 1.480   1.397  -2.373  -1.185   1.830  -1.020   1.440
-0.523   0.187  -0.399  -0.751  -1.945   1.811   2.346
 0.024  -1.580  -1.622   0.397  -2.460   0.472   0.744
 2.126   0.968   0.576   1.487  -0.924  -0.756  -2.389
 0.633  -0.809  -1.192  -1.383  -1.196  -1.002  -0.371
-1.963  -2.363  -1.201   2.288   0.713   2.468   0.707
 1.624  -1.339  -1.658   1.692  -1.684  -0.622   0.975
-1.879  -0.333   0.525   0.769  -0.677   1.709  -0.291
 0.696  -2.626   0.871   0.914   1.607   0.646   2.374
 0.545   0.366   0.278  -0.820  -0.243   1.107  -0.723
-0.612  -0.753  -1.134   2.072   2.380  -1.448  -1.279
result: -2.373

-0.64   0.83  -0.51  -0.31   0.86  -0.78   0.62   0.76  -0.34
 1.18   0.38  -1.97   0.12   0.91  -0.20  -1.31   0.49  -0.36
 0.33   1.20  -0.72  -0.28   0.68  -0.13   0.63   0.62  -0.34
 2.21   0.35  -2.05   0.25   0.90  -0.17  -1.43   0.55  -0.36
-0.85   0.46  -0.64  -0.05   1.00  -1.00   0.44   1.76   0.28
 1.33   0.36  -2.03   0.22   0.91  -0.15  -1.42   0.53  -0.37
 1.26   0.75  -0.30  -0.40   1.50  -0.96   0.65   0.72  -0.33
result: -0.51

 160.4   139.9   156.6   160.6   152.7   172.8    60.1    91.6   104.0   291.3   263.1   143.0   267.1   257.7   156.9   270.5
 180.6   166.5   174.4   191.0   181.7   191.5   -26.5   113.5   129.7   209.5   168.4   170.3   141.3   143.1   175.9   141.2
-123.6  -135.6  -122.0  -138.0  -115.7  -135.6   135.0   -81.6  -106.8   -67.5     8.2  -100.8    46.0    20.4  -121.9    34.6
 -58.9   -25.3   -69.6   -34.0   -67.5   -87.0  -185.6    -2.7   -14.8  -170.6  -193.1   -53.0  -196.0  -188.8   -63.7  -194.8
 -22.1    -7.1   -18.1   -33.9   -26.6   -65.4   223.9    34.5    28.6  -270.3  -243.2    -6.4  -263.1  -243.6   -21.9  -265.5
 -75.9   -87.8   -74.1  -100.3   -69.7  -108.5  -123.1   -47.3   -59.7  -256.0  -225.1   -59.7  -246.1  -232.2   -74.1  -256.7
 131.5   163.8   129.3   165.7   123.4   119.2  -131.0   121.7   137.9   -82.7  -158.4   105.6  -205.0  -166.7   128.0  -208.7
result: 156.6

-0.50  -1.61  -0.32  -1.67  -0.45  -1.85   1.12  -1.61  -0.50   1.44   1.41   1.30   0.75  -0.48   1.13  -0.52
-0.38  -3.19  -0.38   0.61  -0.15   0.51   2.19  -2.84  -0.30  -1.40  -1.30  -1.38   1.86  -0.18   1.98  -0.24
 0.03   0.63   0.10   1.27  -0.08   1.25  -1.16   0.94  -0.14  -1.97  -1.91  -2.04  -1.18   0.03  -1.34  -0.08
-0.46   2.55  -0.35  -1.17  -0.41  -1.35  -2.74   2.07  -0.40   0.53   0.59   0.76  -2.40  -0.45  -2.53  -0.55
-0.31   1.33  -0.36  -1.79  -0.41  -2.12  -1.94   1.49  -0.37   1.39   1.47   1.35  -1.38  -0.36  -1.63  -0.43
-0.21   2.49  -0.15  -0.42  -0.15  -0.47  -2.72   2.33  -0.13   0.20   0.21   0.01  -2.53  -0.28  -2.34  -0.17
-0.13   1.15  -0.16   1.20  -0.13   1.24  -1.81   1.50  -0.17  -1.79  -1.85  -1.87  -1.48  -0.10  -1.65  -0.04
-0.46   0.59  -0.46  -2.12  -0.60  -2.05  -1.70   0.46  -0.52   1.26   1.31   1.39  -0.86  -0.59  -1.68  -0.74
-0.52  -1.82  -0.46  -1.84  -0.59  -1.96   1.21  -1.87  -0.57   1.41   1.46   1.44   0.96  -0.68   0.92  -0.55
-0.40  -1.20  -0.34   0.89  -0.34   1.17   0.55  -1.36  -0.31  -2.26  -2.30  -2.17   0.52  -0.34   0.22  -0.37
-0.44  -2.23  -0.55  -1.68  -0.59  -1.90   1.47  -1.97  -0.48   1.26   1.19   1.22   1.07  -0.46   1.15  -0.60
result: -0.32

 17.09   -2.74   -2.32   -2.93    8.76   26.39    2.84  -19.90
 17.92   -3.40   -3.24   -3.65    8.89   27.55    2.54  -21.70
  2.47   -6.67   -1.81   -5.95   -0.15   12.50   -3.08  -16.79
 -6.21   -0.93   -1.10   -0.74   -4.04   -8.91   -2.33    3.65
-11.62    8.76    8.18    8.98   -3.11  -21.42    3.03   26.46
 -4.67   -3.38   -5.38   -3.66   -4.65   -7.75   -4.14   -1.34
 -5.49   -1.44   -1.86   -1.33   -3.90   -7.94   -2.57    2.21
-11.86    9.13    8.42    9.35   -3.13  -22.10    3.20   27.41
 -4.73   -3.55   -5.53   -3.84   -4.75   -7.73   -4.29   -1.60
  3.12    2.82    7.03    3.40    4.12    8.60    3.72    0.58
 16.48   -2.67   -2.01   -2.92    8.53   25.88    2.70  -19.33
result: -2.32

 0.103   0.259   0.026   0.215   0.014   0.178  -0.051
-0.223   0.004   0.170  -0.039   0.158   0.133   0.058
-0.081   0.184  -0.024  -0.007   0.144   0.225   0.125
-0.207   0.006   0.211   0.032   0.007   0.048   0.066
 0.008  -0.060   0.258   0.074  -0.022  -0.058   0.180
-0.100   0.059  -0.043   0.033  -0.081   0.126   0.108
 0.161  -0.008  -0.063   0.129  -0.036   0.109  -0.054
 0.039   0.123   0.040   0.105  -0.080   0.028   0.075
 0.172   0.078   0.133   0.239  -0.080   0.047  -0.010
-0.012  -0.116   0.200   0.094   0.009   0.018  -0.004
result: 0.026
---
[[ .46 -.71  .30 -.61  .51  .14]
 [ .47 -.36 -.32 -.01 -.02 -.25]] yields .46, -.25

[-.37  .41 -.10 -.19  .07 -.66  .22] yields -.37, .22

[[-.33 -.29  .60 -.25]
 [-.02 -.27 -.03  .14]
 [-.07 -.16  .40  .45]] yields -.33, .45

[-.09 -.15  .63 -.40  .21] yields -.09, .21

[ .03 -.42  .04  .10  .58  .20 -.55] yields .03, -.55

[ .50 -.73 -.40  .08  .53  .15 -.01] yields .50, -.01

[ .19  .29 -.60 -.20] yields .19, -.20
---
-.44  .22  .09  .36
 .15 -.51 -.22 -.35
-.18  .08 -.08 -.67
⇒ .09

 .06  .14  .02 -.24  .57  .36 ⇒ .02

 .65  .40  .05  .68 -.44  .07  .19 ⇒ .05

 .26  .03 -.22  .06  .75 ⇒ -.22

-.51 -.16 -.16 -.01 -.01 -.09
 .35 -.48  .49 -.36 -.62 -.08
 .36  .00  .14  .34 -.25  .18
⇒ -.16

-.28 -.54 -.41 -.69  .66
-.31  .17 -.25 -.43 -.06
-.24 -.12 -.05  .14 -.12
⇒ -.41
